500 stands for zero in the data rows.
Some points, one per row:
391,425,394,397,395,394,389,386,387,388,459,450,388,392,422,389
719,389,638,468,471,568,704,643,613,635,726,390,592,438,766,576
485,651,617,422,397,397,530,418,507,388,393,544,466,392,394,452
634,389,538,417,395,542,556,554,512,591,701,390,469,405,695,464
394,539,394,397,395,541,389,386,387,397,393,398,388,491,394,389
492,652,461,682,657,713,471,469,563,615,393,547,480,732,394,652
533,414,394,408,502,680,512,452,458,577,422,468,560,615,517,501
705,389,607,435,434,587,640,613,588,590,653,390,510,441,715,536
476,652,452,665,626,615,482,456,532,608,393,508,514,692,394,635
425,389,394,429,410,394,389,446,387,438,563,390,388,392,550,389
449,389,420,448,415,394,389,477,387,388,641,401,388,392,567,389
461,617,444,709,637,602,483,458,517,722,393,516,562,700,409,622
391,393,394,456,491,394,389,455,387,388,498,530,424,425,477,389
761,389,626,442,535,842,733,682,702,680,668,593,763,704,662,673
409,436,394,397,395,420,389,386,387,426,393,390,388,392,451,389
391,540,492,397,447,394,459,403,416,388,393,580,539,392,394,389
391,514,430,397,477,394,400,419,387,388,393,573,565,424,394,389
584,389,483,397,395,466,542,509,489,547,605,390,440,392,646,441
445,623,581,463,395,394,496,386,454,452,393,476,413,392,394,430
467,612,609,397,463,399,528,466,513,388,393,638,561,411,394,448
395,559,394,446,395,506,389,386,387,488,395,392,388,511,394,416
391,507,394,397,395,477,389,386,387,469,393,390,388,465,394,389
452,644,542,468,409,394,461,386,459,419,393,433,388,392,394,442
484,646,457,728,672,633,523,492,559,709,393,535,570,729,406,685
437,625,595,452,395,394,423,386,435,397,393,469,388,392,394,423
573,739,532,898,893,760,607,643,729,814,393,651,665,897,396,878
462,634,646,425,395,394,492,441,498,388,393,580,485,392,394,444
Then 10 other points, each followed by its number:
486,624,658,430,459,399,561,488,538,388,393,663,594,402,394,475 0
391,389,405,755,755,394,470,685,565,540,671,716,612,642,621,593 1
466,628,430,596,535,564,456,386,499,593,393,455,452,613,394,566 2
411,537,394,405,395,483,389,386,387,465,393,390,388,482,394,405 3
444,602,422,511,450,504,404,386,456,545,393,390,388,531,394,512 4
589,418,423,444,515,792,543,521,529,609,487,551,619,696,542,555 5
391,389,394,610,633,394,408,572,448,407,577,628,532,524,540,469 6
547,728,649,622,515,440,513,455,600,512,393,454,388,483,394,601 7
653,389,627,679,624,394,601,696,615,578,810,390,388,392,752,590 8
673,389,586,438,411,558,608,571,554,593,697,390,482,420,714,498 9
Which of these numbered points is nearest to each point below, ignoring the 3 directions in which the first points spread most? Its number follows each.
391,389,425,809,793,394,516,715,564,580,691,723,669,660,658,634 > 1
391,414,394,423,459,394,389,423,387,388,455,494,447,392,448,389 > 0
391,389,394,589,627,394,407,551,434,394,538,550,570,512,557,472 > 6
498,468,394,472,491,685,482,442,450,573,467,493,577,655,473,496 > 5
453,633,468,586,526,547,453,386,485,538,393,410,388,568,394,528 > 2
Now 10 new points, numbered from 0 again:
665,389,572,415,396,562,587,566,555,549,732,390,440,429,675,507 0
655,716,825,506,554,504,744,656,722,388,393,797,756,497,394,634 1
532,389,485,464,442,394,511,520,432,520,586,390,388,392,655,407 2
391,389,394,632,676,394,429,578,455,428,595,611,568,546,548,510 3
762,389,701,484,452,691,687,693,658,616,749,391,546,499,760,583 4
466,535,394,534,526,630,441,386,470,615,393,456,522,635,414,545 5
599,758,715,684,540,437,576,498,654,574,396,454,388,486,394,649 6
596,389,531,572,510,394,543,589,527,557,713,390,388,392,697,508 7
391,481,417,414,518,394,389,449,402,388,414,616,548,464,394,389 8
545,422,394,397,467,665,486,440,479,528,466,446,493,612,487,492 9
Which of these numbered points is nearest to each point below, ignoring the 3 directions in which the first points spread most? Its number follows each.
393,478,394,397,395,503,389,386,387,421,407,390,388,427,408,389 > 5
435,389,444,872,914,394,595,773,673,648,673,749,725,711,697,729 > 3
550,724,529,919,888,767,617,636,709,843,393,663,685,892,433,860 > 2
543,389,456,415,427,470,497,491,429,499,559,390,388,392,599,399 > 2
391,389,394,617,677,394,418,601,480,412,583,638,537,567,559,518 > 3
